a =
array([[ 1.23,  1.62, -3.44, -0.60, -3.11],
       [-1.23,  3.85,  1.97,  1.13,  1.66],
       [-1.21, -3.31,  4.06,  0.42,  3.49],
       [ 1.74, -4.18, -2.99, -1.48, -2.72],
       [-0.45, -3.85,  2.25, -0.09,  1.99],
       [ 0.67, -5.10,  0.18, -0.92, -0.18],
       [-1.17,  6.00,  1.37,  1.30,  0.96],
       [ 0.29,  5.10, -2.15,  0.32, -1.96],
       [-1.61,  1.22,  3.77,  1.11,  3.18]])
Rows and columns are counted from 1.
(1, 1) -> 1.23
(8, 2) -> 5.10
(9, 1) -> -1.61
(8, 3) -> -2.15
(6, 5) -> -0.18
(2, 2) -> 3.85
(4, 1) -> 1.74
(6, 4) -> -0.92
(5, 2) -> -3.85
(1, 3) -> -3.44
(7, 2) -> 6.00
(5, 5) -> 1.99
(5, 1) -> -0.45
(6, 3) -> 0.18
(3, 3) -> 4.06
(6, 1) -> 0.67
(3, 5) -> 3.49
(7, 4) -> 1.30
(4, 3) -> -2.99
(9, 5) -> 3.18
(1, 5) -> -3.11
(8, 4) -> 0.32
(6, 2) -> -5.10
(2, 1) -> -1.23

data =
4.59; 4.44; -3.87; -1.84; -2.54; -0.56; -4.43; -4.01; -4.77; -0.30; -1.02; -3.52; -1.71; -1.97; 4.86; -1.93
5.02; -4.46; -0.19; -0.25; 0.86; 1.94; -0.53; -3.77; -1.45; 0.93; 0.36; 0.13; 1.75; -0.79; -3.75; 1.48
3.52; -1.79; 4.82; 1.66; -4.20; -3.10; -4.12; 4.56; 3.65; -1.84; 2.72; 2.99; -2.97; -3.11; 0.93; 0.67
5.13; -0.56; -1.11; 3.97; -4.64; 2.80; 0.15; 4.95; 1.50; 0.30; 0.27; -0.19; 2.28; 0.56; -0.53; 4.58
-3.18; -2.90; -5.17; -3.81; 1.66; -4.07; 2.06; 2.98; 2.20; -1.89; -0.55; -3.85; -1.47; -2.94; 4.22; 4.50
-4.78; -2.85; -1.00; -1.29; -4.07; 1.30; 0.45; 2.74; -3.28; 1.28; -3.50; -4.13; -2.25; -2.02; 2.10; 3.09
-3.86; 3.98; 2.85; 4.61; -0.38; -2.50; 4.47; -4.50; -2.58; 1.37; -1.23; -3.52; -0.84; -4.82; -4.08; 3.07
2.51; -4.26; 4.56; -4.16; -4.10; -4.91; -5.16; -1.59; -1.22; 1.79; 4.36; 0.78; -4.26; -1.01; 2.67; -4.37
2.00; 3.69; -0.82; 4.15; -0.59; 4.89; -3.93; 1.17; -1.93; 3.69; -0.31; 1.01; 0.70; -1.04; -2.38; 3.68
-4.17; 3.50; 0.33; -4.02; -1.42; -4.20; -2.27; 1.95; 2.45; 2.47; -2.99; 2.28; -1.47; -4.61; 0.39; -2.86
Rows and columns are counted from 1.
row 1 col 1	4.59
row 7 col 4	4.61
row 1 col 5	-2.54
row 9 col 12	1.01
row 9 col 4	4.15
row 6 col 1	-4.78
row 7 col 14	-4.82
row 4 col 16	4.58
row 8 col 4	-4.16
row 10 col 11	-2.99
row 3 col 14	-3.11
row 5 col 7	2.06
row 5 col 6	-4.07
row 2 col 15	-3.75
row 2 col 11	0.36
row 1 col 11	-1.02
row 5 col 10	-1.89
row 9 col 10	3.69
row 2 col 12	0.13
row 8 col 15	2.67
row 6 col 4	-1.29
row 3 col 1	3.52
row 7 col 12	-3.52
row 4 col 9	1.50
row 2 col 5	0.86
row 1 col 6	-0.56
row 9 col 9	-1.93
row 1 col 4	-1.84
row 8 col 5	-4.10
row 3 col 2	-1.79
row 3 col 11	2.72
row 5 col 15	4.22
row 9 col 7	-3.93
row 2 col 8	-3.77
row 9 col 1	2.00
row 8 col 2	-4.26

W =
3.86	0.23	-1.48	0.86	-2.17
0.91	4.25	1.68	-2.92	-0.14
-5.24	-5.12	-0.82	2.05	3.25
Rows and columns are counted from 1.
(1, 1) = 3.86
(3, 3) = -0.82
(3, 5) = 3.25
(2, 1) = 0.91
(1, 4) = 0.86
(3, 1) = -5.24
(2, 2) = 4.25
(1, 5) = -2.17
